500 stands for zero in the data rows.
Here are some points:
510 544 397 439 386 494 428 431 470 480 375 431 479 770 544 496 543 386 594 408 569 608 349 509 546 758 534 448 477 537 421 185 445 512 465 577 550 451 621 519 556 541 635 496 490 536
406 711 697 499 588 218 153 093 595 450 239 205 617 772 367 480 402 492 553 496 000 416 833 907 526 754 598 264 637 430 231 568 311 460 503 294 672 000 351 816 307 637 726 569 270 343
456 409 414 561 281 434 554 553 679 362 363 443 536 656 452 634 646 399 376 516 625 665 503 555 467 537 601 689 492 582 574 404 450 402 366 477 200 743 454 579 524 711 245 576 484 643
531 391 584 464 189 556 652 562 698 315 294 454 329 436 573 408 460 480 534 725 690 544 477 464 233 589 445 288 680 685 555 359 446 538 497 618 347 672 444 472 550 551 517 539 479 506
499 828 748 341 739 205 117 000 731 681 388 328 638 791 222 564 394 265 730 555 000 530 455 835 624 608 533 487 522 551 406 607 297 388 354 531 702 000 421 736 437 669 442 704 314 223
533 695 407 701 641 399 306 316 636 554 362 688 440 609 403 451 583 404 442 522 320 538 510 513 561 760 662 366 576 411 438 541 497 535 439 536 551 552 654 567 563 588 540 528 467 491
484 216 414 486 385 685 845 675 305 344 461 871 437 107 615 449 665 444 293 670 871 512 408 170 469 360 480 560 394 552 762 365 506 471 605 401 401 759 688 250 537 382 546 478 568 683
512 270 515 536 468 716 503 576 546 363 645 408 411 603 433 554 324 492 601 417 564 356 579 403 453 424 474 584 419 562 652 473 589 438 592 478 242 510 492 475 552 274 451 471 547 667
451 610 508 543 357 535 592 579 418 726 500 475 382 318 665 518 349 531 387 586 589 367 484 573 575 456 486 579 588 410 393 587 621 511 644 546 615 601 645 430 437 532 450 474 339 429
519 448 460 673 466 335 636 589 521 533 429 539 598 491 444 574 474 427 407 330 577 327 683 380 424 530 775 350 516 453 428 683 413 411 483 412 606 353 675 535 666 625 444 585 683 422
623 524 609 514 539 582 430 438 443 681 429 371 537 490 513 371 480 507 313 521 677 228 605 309 616 542 430 481 469 425 497 600 562 494 656 579 402 463 497 631 457 386 266 457 493 704
500 303 444 361 408 389 486 584 534 408 810 457 399 482 525 510 573 451 246 459 536 414 473 355 434 475 537 501 431 477 347 522 560 496 599 427 650 549 514 418 653 448 569 545 560 587
348 254 292 510 506 568 853 589 513 499 608 846 439 239 621 466 590 419 501 492 696 752 461 403 342 390 445 568 363 537 560 440 537 684 423 590 293 972 617 473 499 357 355 458 523 549
463 368 388 367 516 636 573 645 336 418 688 548 373 183 899 320 468 565 297 502 928 535 418 391 294 597 529 495 608 551 694 395 555 496 530 597 429 821 555 466 504 337 315 658 525 670
575 646 369 575 568 458 543 393 658 513 580 728 476 511 329 492 544 646 592 556 471 402 243 470 264 384 387 406 505 594 596 338 396 527 475 421 840 745 504 255 603 413 684 345 548 293
441 513 344 326 541 439 557 471 310 628 525 440 755 613 484 443 512 593 627 340 476 476 277 472 563 448 510 367 540 561 490 611 449 626 355 637 545 314 527 457 368 564 441 348 510 562
511 541 549 729 400 429 686 565 569 485 325 420 326 378 364 470 506 487 726 657 473 422 346 467 547 333 434 735 577 556 609 439 692 546 523 638 588 438 535 613 648 436 581 346 420 417
12 more points follow, each with its number after it:
655 612 491 511 631 452 567 430 583 492 151 442 557 782 397 402 372 516 524 579 326 439 699 608 498 685 539 548 423 489 423 606 480 389 524 562 601 366 386 688 435 403 812 468 520 484 0
502 607 716 572 660 437 498 614 504 402 474 501 383 538 684 562 511 459 457 470 306 520 518 477 440 440 387 553 373 436 420 549 577 469 417 422 613 506 406 445 417 315 391 509 449 627 1
551 425 318 503 389 680 473 538 461 490 528 614 731 304 407 550 548 499 662 271 542 327 399 358 600 418 479 518 454 535 571 563 452 601 584 648 457 442 426 595 568 417 512 464 596 434 2
657 484 463 447 563 690 625 447 214 498 393 456 330 533 557 479 316 650 343 560 552 654 595 267 543 440 371 596 606 487 487 597 597 578 704 442 320 246 320 508 646 268 422 551 505 551 3
422 599 580 476 350 528 460 456 620 464 601 447 468 457 531 515 365 437 498 569 409 583 368 553 495 587 301 434 551 462 527 384 527 618 459 472 571 303 492 340 455 606 491 519 490 451 4
622 832 677 408 615 343 000 114 612 683 163 327 566 815 332 539 349 385 871 525 000 238 570 823 658 639 574 454 570 411 223 478 413 525 376 615 821 000 537 787 417 720 558 497 523 338 5
477 630 656 378 559 727 501 490 375 660 350 533 542 504 727 578 644 501 366 506 627 399 473 318 544 670 516 535 363 432 404 303 409 491 479 705 330 519 335 417 625 537 494 635 486 641 6
453 554 478 578 738 485 410 414 637 343 868 370 556 739 459 290 511 486 574 604 415 626 471 523 410 382 369 675 302 521 550 583 332 454 496 577 497 406 485 522 348 622 438 388 666 565 7
325 478 423 445 448 660 581 785 395 492 577 805 443 192 537 385 473 490 184 382 931 597 293 399 492 235 519 598 349 684 509 554 427 639 525 572 416 938 530 499 585 297 486 381 482 577 8
427 438 613 558 419 566 703 602 514 403 493 620 556 472 470 710 538 526 561 375 647 392 657 596 637 521 286 556 496 750 415 442 557 231 530 376 440 696 320 422 477 473 441 444 624 373 9
462 384 619 399 226 461 565 629 295 545 554 414 382 530 609 708 460 523 411 556 582 596 680 359 414 459 414 517 679 560 548 536 650 587 560 400 530 582 438 491 309 540 400 534 436 454 10
475 522 438 338 712 443 452 553 556 547 460 670 516 474 453 473 443 584 664 584 313 492 423 663 517 567 486 483 346 369 492 412 486 556 378 612 599 480 405 573 404 648 476 256 480 568 11
Which three of these numbered points are nearest to each point below, looking only along the 8 directions in which the first points spread most? Their numbers follow each, nearest first.
494 549 366 451 507 483 567 560 509 353 384 396 384 618 488 539 512 568 635 575 508 435 590 573 477 504 486 400 666 535 633 435 629 494 535 588 334 476 370 445 406 424 570 499 574 610 > 4 10 9
537 377 435 328 115 687 503 545 449 368 725 306 713 454 398 819 522 600 401 207 724 343 607 364 556 264 578 359 516 262 442 527 847 560 512 500 439 652 327 284 437 547 326 655 348 351 > 3 10 2
414 381 464 593 522 572 527 424 432 558 692 499 597 431 510 486 532 627 372 570 407 488 486 599 411 342 400 619 429 422 608 533 581 440 565 545 459 438 535 511 584 640 603 586 451 542 > 1 9 2
712 789 795 370 657 227 308 098 709 754 420 140 732 794 543 523 224 418 963 692 007 588 723 999 540 575 743 470 471 337 354 714 458 471 344 473 655 000 390 637 313 640 670 566 360 218 > 5 0 11
435 450 524 500 343 379 633 629 532 407 397 376 680 424 720 532 422 598 479 368 383 474 630 530 561 560 404 442 621 542 564 539 652 485 470 323 468 628 447 508 540 371 530 586 641 355 > 10 9 6
485 635 797 660 529 210 358 054 747 835 031 194 407 912 411 548 578 266 802 443 000 452 761 670 643 632 703 580 703 495 238 704 419 497 600 290 633 000 287 595 390 468 641 383 483 265 > 5 0 4
